which system made each run:
(in the rows, 128 means zero)
J710, trace 1 (8 x 32):
[[188 141 129 159 122 115 109 111 140 144 121 171 154  96 135 178 117 147
  119 155 153 130 122  99 172  52 116 123 164 104 155 149]
 [155 120 126 160 124  59 133 124 157 153 110 187 169 143 114 184 121 139
  154 143 135 144 110 101 164 100 123 118 185  83 150 143]
 [114  98 121 154 120  35 149 140 161 160 112 178 164 180  96 163 127 127
  172 122 103 149 103 113 138 165 133 118 179  84 133 130]
 [ 86  96 121 125 122  66 153 149 146 147 118 143 138 194  92 122 132 114
  174 108  89 149 115 135 100 214 147 126 143 108 121 111]
 [ 78 110 123 104 134 128 145 145 122 130 136  97 113 174 105  83 128 118
  149  96  96 140 136 158  81 219 145 129  99 141 110 102]
 [ 95 135 137  94 139 190 132 135 108 116 147  72  95 131 139  77 130 131
  120 107 114 119 152 164  86 188 142 140  65 160 109 111]
 [127 156 138  98 145 221 119 119 106 105 146  72  95  93 166  89 129 137
   97 130 136 109 148 155 113 121 125 142  62 164 126 120]
 [160 166 136 120 143 202 110 101 119 100 144  97 106  67 176 121 134 147
   81 149 153 111 141 133 148  54 103 136  87 144 140 138]]
J82, trace 2 (8 x 32):
[[101 101  98 108  75 164 107 161  89 134 121 114  95 131  97  75 121  68
  127 109 130 119 163 112 103 135 165 123 147 182  91 104]
 [120  89  99 132  68 121 101 163 100 149 108 158 117 136  82 106 119  68
  135 114 137 123 147  89 125 113 168 110 190 166 103 114]
 [149  95 105 154  79  88 112 148 116 167 109 186 146 136  86 145 118  97
  147 131 141 135 143  88 149  98 154 107 205 128 125 129]
 [170 125 122 166 109  79 123 128 139 164 114 195 168 130 109 180 112 139
  147 141 141 135 125  95 165  96 133 112 190  95 152 140]
 [178 149 144 158 153  95 135 102 160 149 125 171 171 118 146 193 116 174
  137 147 141 138 109 125 170  97 112 126 149  79 167 147]
 [166 165 151 143 175 118 141  92 161 127 137 134 152 111 174 178 127 194
  117 151 131 135 107 144 157  97  90 137  97  83 167 148]
 [135 168 157 123 184 152 150  87 150  96 147  85 125 107 181 140 143 175
  104 147 124 128 103 160 141 119  86 148  61  98 150 143]
 [ 97 144 147 105 165 158 149 108 131  81 143  63  99 118 166  94 155 140
  100 136 116 123 104 161 113 133  90 151  57 129 125 128]]
J261, trace 3 (8 x 32):
[[158 137 134 162 136  78 128 100 151 115 119 158 147 109 143 176 141 141
  119 164 138 133  89 101 171  46  85 129 155  92 143 154]
 [132 113 125 162 124  36 140 119 160 135 109 178 161 150 110 178 137 124
  147 143 124 146  86  98 163  97 111 121 188  78 136 146]
 [103  90 114 145 111  33 146 146 149 153 106 171 156 183  83 146 131 106
  168 124 108 150 104 104 128 164 141 120 187  95 120 124]
 [ 86  89 109 123 103  80 138 159 130 151 119 146 132 186  85 105 122  94
  167 102  98 140 133 124 101 197 157 120 163 130 109 106]
 [ 88 101 114 103  99 153 126 157 105 141 129 109 107 160  97  76 115  93
  149  97 111 129 163 140  82 201 170 128 120 166 105 101]
 [113 132 120  98 112 210 113 147  90 126 141  89  89 115 129  71 114 111
  116 110 128 109 176 147  91 163 162 128  88 183 110 108]
 [149 155 132 109 128 236 101 123  92 119 147  86  96  83 159  95 112 131
   94 129 144 106 165 143 123 100 137 137  81 173 130 121]
 [179 172 145 128 149 205 108 103 118 119 146 114 110  63 172 137 120 158
   86 149 156 110 149 134 155  67 113 136  91 144 146 138]]
J388, trace 4 (8 x 32):
[[105 131 121  95 115 207 112 149  95 127 138  82  92 121 124  70 119 107
  118 109 125 117 169 149  88 165 157 132  88 175 111 105]
 [109 128 117 100 109 195 106 141  89  93 132  80  76  99 136  66 141  90
   96 128 135 108 142 126 110  91 125 134  95 183 102 114]
 [116 131 121 120 114 161 112 120 108  78 124  92  87  85 141  94 158  94
   83 149 148 114 112 108 142  34  91 137 119 157 109 131]
 [139 140 125 143 127 120 122 100 134  88 116 129 120  90 149 142 155 119
   94 166 151 121  93 105 169  22  80 132 144 123 124 148]
 [160 137 137 157 140  79 130 104 156 123 120 158 153 107 147 181 138 150
  117 161 139 131  96 105 173  57  93 130 163  83 152 153]
 [171 134 137 160 142  74 136 114 161 161 121 184 176 138 130 192 114 167
  154 137 134 142 116 120 161 120 122 119 165  75 164 140]
 [161 128 134 150 131  89 135 132 149 184 127 179 174 161 112 172  90 165
  171 109 121 150 147 134 137 189 159 115 158  90 158 128]
 [130 113 119 129 116 117 130 153 129 187 126 155 155 171  96 130  95 138
  173  95 116 144 162 144 107 224 180 116 143 128 140 110]]

runs to name:
trace 5 (5 x 32):
[[154 171 145 114 161 206 123 100 124 102 148  84 111  77 177 119 127 160
   88 139 143 113 143 152 135  97 110 142  64 142 143 132]
 [164 169 148 134 159 155 126  91 144 102 137 116 126  80 174 153 140 167
   91 159 146 123 110 141 161  58  84 137 100 110 153 148]
 [153 139 136 155 147  76 138  95 159 105 121 144 147 108 154 173 148 156
  118 161 138 133  85 113 170  57  79 134 138  80 152 153]
 [121 112 130 156 135  28 145 116 163 125 114 164 156 151 119 171 147 127
  147 153 122 145  73 106 167  95  95 126 171  72 140 143]
 [ 90  83 118 150 113  26 144 140 152 142 106 166 144 183  87 145 143 104
  163 127 106 153  91 101 136 145 122 121 185  93 117 126]]

J261
trace 6 (5 x 32):
[[110 107 101 116  80 176  99 154  86 117 125 115  89 111 104  76 126  66
  113 123 141 109 157 104 113  93 150 126 144 186  92 117]
 [111  95  98 134  68 113 105 152 102 125 108 151 110 127  88 104 136  60
  122 131 139 123 134  81 137  77 140 116 188 161  96 122]
 [120  95 102 153  86  63 116 144 132 142 104 178 143 147  85 142 135  80
  144 136 131 136 114  76 153  86 137 110 211 118 116 132]
 [145 114 123 166 118  47 137 130 155 153 112 187 165 149 107 180 123 131
  152 137 130 148 105 101 159 108 123 118 193  84 143 138]
 [165 137 149 157 159  71 148 106 167 152 126 170 174 141 137 190 116 178
  153 139 126 149 106 131 160 135 113 127 147  70 172 144]]

J82
trace 7 (5 x 32):
[[204 169 139 140 126 189  97 109 114 145 141 143 136  75 155 154  98 161
  100 144 164 112 167 124 156  68 136 122 118 136 159 139]
 [194 153 138 159 140 121 123 112 142 151 130 168 164 101 150 187 107 171
  125 150 156 131 130 116 170  73 119 121 148  97 166 147]
 [154 130 136 163 142  61 141 109 167 151 117 177 175 147 128 192 125 160
  149 144 126 146 100 115 161 118 112 125 167  72 158 145]
 [104 105 128 147 143  34 155 126 167 138 112 159 160 177 104 161 140 134
  165 127 102 151  92 125 137 166 116 127 157  73 138 130]
 [ 72  96 120 126 131  56 160 141 152 130 118 125 133 192  99 116 150 114
  165 114  87 151  94 137 103 201 123 133 139 104 111 117]]

J710
